(in the rows, 100 means zero)
Each path below is one point turned by a fixed rotation once a step. After each direction that follows a path, write how fast that rotation turns it, in degrees per step (0 if it stays still).
Each turn is a multiple of 5 degrees from 10 to 175, or 0.
Rotation 1:
[135 88 104 105 86 57 143 92 106 141 68 57 135 68 121 82 95 119 37 116 102 106 88 112]
[145 104 97 95 68 48 138 91 124 149 64 87 139 87 126 122 101 103 56 135 114 98 93 93]
[136 114 101 99 59 88 149 101 102 132 60 93 108 84 153 138 88 122 59 149 104 85 87 94]
[128 91 105 109 79 87 143 97 77 125 61 64 100 69 161 101 82 134 42 128 98 96 88 110]
[142 85 89 115 86 43 134 89 96 135 67 64 127 64 137 86 95 109 43 113 97 106 89 104]
[147 112 89 106 65 54 151 99 127 140 70 87 136 74 116 114 101 102 56 135 98 93 82 94]
[130 113 115 91 63 96 156 103 111 139 61 82 118 85 135 128 89 129 51 148 109 87 87 103]
[127 85 111 98 81 77 131 89 78 136 56 66 108 82 165 110 83 132 44 128 114 102 98 106]
[146 90 79 121 80 41 130 89 90 128 65 76 116 65 153 100 94 105 51 118 94 103 88 94]
[146 114 85 116 66 67 161 107 119 129 72 83 125 61 118 104 98 108 52 134 85 88 74 99]
[128 105 121 89 70 92 157 101 115 143 63 69 129 82 120 110 90 131 43 139 110 92 87 112]
[131 87 112 90 79 63 125 84 91 146 56 73 121 92 157 120 89 123 49 131 124 104 103 100]
[146 98 77 119 71 52 132 93 89 125 62 90 106 71 165 120 92 106 59 130 95 95 89 88]
[140 109 88 121 70 80 162 108 103 120 72 75 112 56 130 97 91 119 47 131 79 88 73 105]
Speeds:
[111 108 83 106 93 83 97 100 108 98 102 117 102 100 101 113 106 84 111 104 96 97 98 87] -> 100
[101 94 89 114 104 99 95 100 79 87 99 99 83 90 121 95 95 101 100 94 90 101 98 99] -> 80
Rotation 2:
[87 101 92 119 121 106 123 117 123 90 125 97 146 81 129 116 145 79 83 88 137 160 89 123]
[108 134 118 108 105 123 105 137 92 106 124 114 153 50 91 120 135 74 69 61 120 99 106 117]
[108 102 111 84 126 90 89 164 107 112 148 113 132 91 134 89 128 91 60 74 90 136 98 104]
[126 110 108 101 85 104 81 144 118 127 85 97 132 45 131 99 123 94 77 73 131 140 84 73]
[103 83 101 78 65 116 87 113 93 98 108 135 154 77 135 109 127 103 72 55 86 142 73 120]
[134 96 87 91 121 146 113 141 97 82 99 121 135 94 135 115 124 99 80 84 144 131 59 106]
[124 112 93 104 121 78 102 114 89 89 92 113 163 54 119 101 136 92 83 88 120 130 84 155]
[88 117 107 136 98 102 132 138 102 96 147 118 149 86 116 117 136 79 74 90 124 143 80 102]
[123 123 117 113 114 103 89 157 97 108 106 116 144 80 110 107 136 93 63 39 120 99 122 107]
[89 101 103 77 116 87 99 148 114 126 110 108 153 79 137 88 124 112 47 87 93 144 85 86]
[103 105 98 96 88 129 88 126 117 116 75 116 120 56 135 122 145 84 92 54 121 151 85 89]
[108 83 99 62 97 141 94 109 101 86 121 109 166 76 123 110 120 98 65 66 110 127 82 137]
[134 117 91 91 135 123 110 149 87 92 117 125 123 64 126 110 131 77 91 105 125 134 56 117]
[130 103 107 127 93 71 90 123 105 91 127 98 155 61 124 96 130 83 86 76 130 140 98 140]
Speeds:
[99 100 91 96 114 113 110 85 97 86 101 98 102 95 96 109 105 91 109 111 108 102 93 122] -> 60
[114 93 104 83 90 111 83 101 102 102 115 94 89 85 103 96 91 91 107 103 95 105 92 100] -> 45
Rotation 3:
[81 96 103 91 78 103 51 136 91 148 102 68 67 98 83 38 85 93 125 126 122 72 130 104]
[81 97 105 97 82 98 57 133 90 154 98 66 67 103 85 32 89 89 117 120 114 68 131 109]
[86 94 102 104 88 98 60 132 86 154 97 67 67 107 89 28 93 83 105 118 106 62 129 113]
[92 89 96 111 93 104 61 134 83 149 98 70 67 109 92 27 96 77 95 120 101 56 125 114]
[96 85 89 114 96 112 59 139 81 139 102 75 66 108 94 31 97 71 89 126 99 52 121 111]
[97 81 85 114 96 122 54 143 81 128 107 79 66 105 94 37 95 71 89 135 102 52 118 104]
[93 80 83 111 93 130 50 145 84 120 111 81 65 101 90 44 91 74 95 142 106 55 118 95]
[85 81 86 108 89 132 47 146 88 118 113 81 64 98 85 49 87 80 104 146 111 59 121 86]
[75 86 92 104 85 129 48 143 93 122 111 77 63 95 79 50 85 88 112 146 114 65 125 81]
[66 91 99 102 83 122 52 140 97 130 107 72 61 96 74 49 86 93 116 142 112 70 129 79]
[62 94 104 103 84 113 58 136 99 141 101 67 60 97 71 45 89 95 114 135 107 72 131 82]
[62 95 106 106 89 104 65 134 98 148 97 63 58 100 71 39 94 93 106 128 100 71 129 87]
[67 93 103 108 95 101 69 135 96 150 95 62 56 103 72 35 101 86 95 123 93 68 125 93]
[74 89 97 111 100 103 72 139 92 146 96 63 54 103 76 33 105 80 84 122 88 65 118 97]
Speeds:
[86 106 108 91 89 102 94 98 108 99 102 99 101 94 92 108 91 114 122 106 113 110 107 88] -> 35
[108 103 104 109 92 104 90 91 93 103 100 108 115 110 116 93 89 98 112 101 109 86 113 112] -> 10
Rotation 4:
[115 116 88 118 87 118 115 105 99 21 83 67 132 135 125 79 120 67 108 84 107 89 110 125]
[122 125 88 106 78 121 122 97 108 34 85 66 134 146 106 67 128 93 87 98 112 72 97 125]
[115 136 90 107 98 124 110 104 130 40 82 69 137 138 95 74 103 84 108 88 108 52 90 128]
[127 110 71 114 90 122 109 121 124 25 78 79 127 128 97 75 99 74 113 75 95 73 105 128]
[134 108 67 115 61 117 113 124 122 37 77 77 122 135 91 74 118 98 88 92 92 71 94 129]
[115 131 81 124 68 115 100 128 137 53 75 68 127 131 93 90 111 96 102 97 91 51 75 132]
[111 118 78 137 74 112 94 137 125 39 73 70 124 121 113 100 105 71 120 83 83 71 90 132]
[117 110 78 136 52 108 104 129 105 37 75 66 122 130 123 93 131 83 96 96 89 87 94 130]
[102 137 98 130 63 110 106 114 112 52 79 55 132 137 122 95 133 90 95 107 101 66 79 130]
[97 135 100 129 90 114 102 112 110 38 80 58 136 130 129 96 115 65 120 89 103 72 93 129]
[116 116 88 120 81 116 116 105 95 23 83 66 131 137 127 79 126 70 103 88 106 91 109 126]
[117 131 93 107 80 120 121 96 109 37 85 63 135 146 108 70 128 93 88 100 114 68 94 126]
[113 135 91 108 102 124 110 104 127 36 82 68 137 136 100 76 102 78 112 84 108 55 93 128]
[130 107 71 112 88 122 112 118 119 22 79 79 127 130 99 72 103 75 109 77 97 77 108 127]
Speeds:
[114 95 90 85 110 108 106 96 111 95 101 110 100 103 79 85 87 106 98 93 102 92 104 99] -> 35
Rotation 5:
[91 125 98 106 99 81 109 81 81 94 123 67 151 102 105 119 54 112 42 80 131 101 153 138]
[109 109 94 114 78 81 90 76 53 84 131 87 149 90 103 91 43 120 63 99 120 88 157 129]
[90 111 93 104 87 85 98 73 74 82 109 72 152 84 106 105 50 106 47 63 130 92 133 152]
[111 120 109 115 82 90 106 95 57 91 142 60 142 85 94 102 49 116 57 91 128 88 151 130]
[104 100 100 107 76 87 86 79 54 70 111 82 145 71 100 89 42 108 67 69 124 80 131 151]
[99 121 119 107 91 93 111 104 66 85 126 50 138 79 91 114 52 105 55 67 134 88 134 147]
[115 103 120 110 79 90 90 101 40 69 127 77 132 71 91 90 40 112 80 86 120 77 142 140]
[92 107 125 97 97 89 99 101 61 65 103 66 133 73 94 111 48 98 66 55 129 85 123 160]
[109 114 140 105 99 90 105 119 43 71 132 64 123 80 86 110 47 110 78 88 124 85 147 134]
[95 94 131 93 100 82 86 99 42 50 98 89 128 75 97 101 42 102 83 70 119 84 131 153]
[90 115 147 91 119 82 111 117 54 66 115 63 124 89 91 126 55 103 67 76 129 96 141 140]
[101 96 141 93 109 75 89 104 30 52 114 96 124 85 97 102 46 112 86 96 115 88 149 130]
[76 103 139 80 127 72 102 96 54 54 95 85 130 89 103 121 59 101 64 69 128 99 133 143]
[94 108 146 89 123 71 107 105 37 63 128 85 127 96 100 114 61 116 70 105 124 97 156 114]
Speeds:
[114 101 104 107 94 101 99 107 87 103 118 102 96 101 96 93 97 109 109 121 95 97 114 85] -> 145
[96 93 103 109 89 103 90 102 89 100 94 81 107 102 78 102 89 104 95 100 91 115 91 104] -> 10
[96 100 114 95 116 95 95 112 99 91 87 109 90 113 97 114 92 99 113 104 90 108 111 105] -> 20
Rotation 6:
[81 101 90 108 92 42 83 108 79 115 150 115 81 131 134 93 95 118 72 120 89 49 99 131]
[112 104 94 111 123 55 89 75 95 124 157 112 84 116 150 109 73 98 118 99 71 53 112 118]
[129 106 119 131 78 64 78 77 83 119 149 106 76 95 137 89 70 104 64 111 91 54 124 113]
[110 78 107 109 118 52 82 116 70 114 124 99 68 108 152 92 70 110 67 87 61 70 116 131]
[117 117 131 91 104 47 76 108 91 131 128 134 83 94 146 75 80 128 103 94 76 52 109 109]
[83 106 96 107 85 42 81 109 80 117 148 119 82 126 131 88 96 122 69 122 93 48 100 128]
[105 100 88 109 124 52 89 81 92 123 157 110 83 123 150 110 77 99 116 100 70 54 109 123]
[132 111 120 130 81 64 79 72 88 121 152 109 79 94 139 91 69 103 75 110 91 52 123 111]
[110 77 106 115 111 54 81 114 69 112 127 96 67 109 148 92 71 109 58 92 65 69 117 131]
[118 112 129 90 113 47 77 110 89 131 125 130 81 95 150 77 77 125 106 89 69 56 109 111]
[87 111 104 105 80 42 78 109 82 119 146 124 83 121 130 83 96 124 70 122 96 46 100 124]
[97 97 82 108 124 50 90 86 89 120 156 108 82 128 149 110 80 101 110 103 70 55 107 127]
[132 114 119 127 87 64 80 68 92 124 154 112 81 95 141 93 68 102 87 108 88 51 123 108]
[112 79 107 120 102 56 81 110 68 111 130 95 67 108 145 91 71 108 51 97 71 68 118 131]
Speeds:
[82 110 88 93 99 93 102 98 106 102 112 110 108 114 95 104 113 103 115 111 107 91 89 101] -> 70
Rotation 7:
[83 127 129 98 104 101 128 60 140 74 92 33 94 91 76 148 121 88 78 81 96 95 120 119]
[92 142 80 109 113 113 129 59 130 80 89 46 85 138 60 117 130 78 97 72 111 121 102 119]
[120 122 109 115 109 87 127 83 149 57 98 43 90 125 75 111 124 58 130 99 79 112 126 118]
[76 116 113 101 105 81 118 81 149 79 97 25 94 90 105 133 141 58 90 78 96 116 106 112]
[102 120 106 92 111 117 97 55 132 89 96 39 105 116 51 119 137 60 92 69 122 110 112 124]
[105 126 115 113 103 104 131 51 143 62 98 45 88 117 63 136 99 84 108 101 89 110 137 118]
[84 132 90 104 113 94 146 85 131 77 83 28 71 117 92 129 130 69 100 79 84 121 94 121]
[112 128 111 103 112 92 107 87 147 70 97 43 108 122 65 100 158 55 108 72 103 99 110 117]
[86 115 113 116 97 89 105 49 158 70 111 41 105 101 86 133 117 64 98 94 107 124 133 107]
[95 111 98 87 112 117 122 61 119 94 85 23 76 107 70 138 113 59 99 80 99 125 105 133]
[112 140 123 102 113 103 135 79 138 63 86 44 94 120 54 121 134 88 100 79 87 83 117 123]
[79 139 87 126 103 83 129 66 155 65 102 47 93 126 93 119 134 74 100 84 102 127 111 102]
[110 103 99 96 112 99 103 78 136 84 97 28 90 113 78 113 132 33 121 86 98 129 111 126]
[97 116 140 94 105 97 114 67 145 72 96 32 103 87 72 140 127 74 89 83 95 90 127 121]
Speeds:
[79 104 102 109 93 89 109 94 109 95 104 100 99 89 119 114 94 112 89 104 98 104 103 90] -> 135
[98 94 108 90 98 116 95 81 91 109 99 97 100 91 87 115 85 107 89 100 107 97 107 107] -> 80
[95 96 113 104 111 103 87 95 98 94 102 94 104 112 116 91 93 117 107 87 96 105 95 116] -> 0
Rotation 8:
[87 102 94 103 96 42 92 116 86 85 97 99 118 156 112 119 72 119 133 69 39 76 85 138]
[47 105 98 94 83 64 111 119 96 98 106 138 109 145 96 78 37 90 128 58 78 70 81 108]
[48 109 70 70 55 92 86 89 106 114 73 97 88 140 98 95 75 83 106 36 72 56 102 99]
[75 142 118 73 91 78 42 104 113 119 96 65 93 131 114 99 62 96 129 58 66 62 110 79]
[61 152 101 106 118 83 71 94 56 93 114 77 92 131 140 76 66 87 125 54 110 64 116 104]
[81 114 86 125 91 35 73 84 51 104 72 89 86 126 146 104 100 113 119 49 87 72 96 119]
[95 113 102 125 88 27 84 108 86 104 110 130 64 123 109 111 65 91 159 60 69 85 94 105]
[59 112 83 102 77 73 128 79 100 93 97 143 76 142 126 115 65 81 142 58 83 69 136 89]
[76 89 108 86 79 95 76 93 108 119 82 121 72 138 148 113 73 113 104 42 56 63 124 62]
[95 117 102 83 111 104 59 106 85 96 137 95 83 123 133 94 58 96 118 30 48 91 140 94]
[65 131 99 106 104 71 97 72 69 102 109 91 127 118 148 85 64 131 106 37 72 104 138 121]
[74 113 106 142 82 62 88 88 78 140 107 106 73 114 114 85 66 140 105 33 68 98 83 125]
[78 132 86 127 80 79 115 84 106 113 123 96 62 144 86 122 71 108 143 57 51 83 108 139]
[55 120 119 110 94 91 123 95 115 109 96 108 96 174 128 121 61 129 124 83 64 52 105 102]
Speeds:
[115 109 103 93 104 92 92 106 110 94 113 91 103 98 88 110 96 94 118 106 84 108 107 104] -> 120
Rotation 9:
[78 96 63 78 118 45 157 77 102 111 97 78 71 137 111 83 64 118 88 118 99 95 66 119]
[91 80 51 91 109 55 155 97 107 103 80 94 95 141 90 64 78 128 54 121 103 73 89 105]
[121 96 64 99 120 48 160 91 107 98 64 98 74 118 78 98 65 119 76 131 91 78 83 133]
[122 91 35 115 110 73 162 108 98 122 88 116 83 130 70 95 84 109 86 129 117 59 90 112]
[112 112 63 97 111 57 164 76 93 124 83 147 78 127 74 120 63 98 89 112 104 72 105 115]
[130 106 46 84 90 69 143 78 78 135 99 143 107 119 92 94 56 111 97 128 124 65 86 100]
[117 109 63 66 111 51 130 82 84 112 95 147 109 118 88 109 58 122 92 143 122 83 137 111]
[123 117 41 73 109 54 126 93 86 128 119 111 92 116 109 104 55 125 126 153 121 99 110 105]
[88 113 43 79 109 46 133 96 99 123 117 118 97 138 101 94 67 129 101 132 101 110 147 78]
[110 117 54 85 96 36 133 81 100 121 98 96 94 120 107 82 46 133 115 131 70 119 104 80]
[112 91 46 102 96 46 132 105 102 110 85 98 118 123 76 64 74 139 101 141 75 102 128 71]
[121 101 64 111 110 40 144 94 98 110 76 94 93 109 57 95 69 120 134 140 59 111 115 98]
[106 86 45 119 95 63 150 100 85 134 96 107 110 124 45 79 88 104 139 126 80 92 108 76]
[95 93 82 90 99 48 148 67 77 124 80 128 114 117 41 94 68 91 133 113 70 100 112 93]
Speeds:
[109 98 105 106 96 108 105 92 88 106 96 122 107 94 85 110 104 88 110 97 108 85 97 105] -> 40
[97 88 91 97 125 89 103 101 109 113 89 101 109 89 109 100 92 97 108 94 101 89 101 92] -> 0
Rotation 10:
[92 74 132 98 81 83 85 60 86 75 129 113 88 118 77 144 149 118 126 73 138 91 71 94]
[89 88 144 81 65 79 82 65 125 85 95 109 97 104 117 137 153 71 96 79 143 111 68 114]
[87 128 139 76 72 104 81 50 118 75 44 94 103 89 108 137 117 62 81 80 115 86 97 122]
[82 123 124 84 96 128 99 44 100 59 66 100 69 85 68 139 101 91 106 88 105 50 125 108]
[61 89 124 92 117 112 109 78 106 68 109 122 44 87 53 148 119 99 117 105 134 69 108 90]
[58 96 143 94 128 69 85 113 117 84 95 133 78 97 77 156 127 87 95 106 149 101 75 84]
[90 134 140 84 116 56 56 102 123 76 66 121 126 113 94 149 122 96 89 80 124 78 85 91]
[100 127 100 73 87 86 61 77 130 67 81 99 121 111 72 135 139 110 106 56 103 44 117 99]
[66 80 79 86 77 113 88 75 114 75 101 82 88 94 48 135 159 95 100 56 114 65 102 102]
[57 67 119 115 98 106 99 76 78 72 89 88 90 92 63 147 142 78 78 67 129 105 61 105]
[97 96 170 118 109 96 91 56 77 58 90 112 117 110 95 149 117 86 86 80 128 98 67 109]
[109 117 162 81 85 105 84 40 122 67 111 121 117 118 102 140 123 89 111 103 128 69 113 109]
[64 116 114 55 70 106 84 54 135 91 94 98 86 99 84 137 133 70 112 123 137 70 124 102]
[47 115 97 78 95 87 85 80 92 85 51 87 60 84 65 140 113 70 102 108 142 73 90 99]
Speeds:
[105 87 106 100 91 111 106 86 98 94 101 96 96 96 114 102 109 101 91 80 82 113 95 105] -> 45
[94 112 104 103 107 94 93 99 83 101 75 93 111 99 104 106 87 97 88 100 92 107 91 98] -> 95
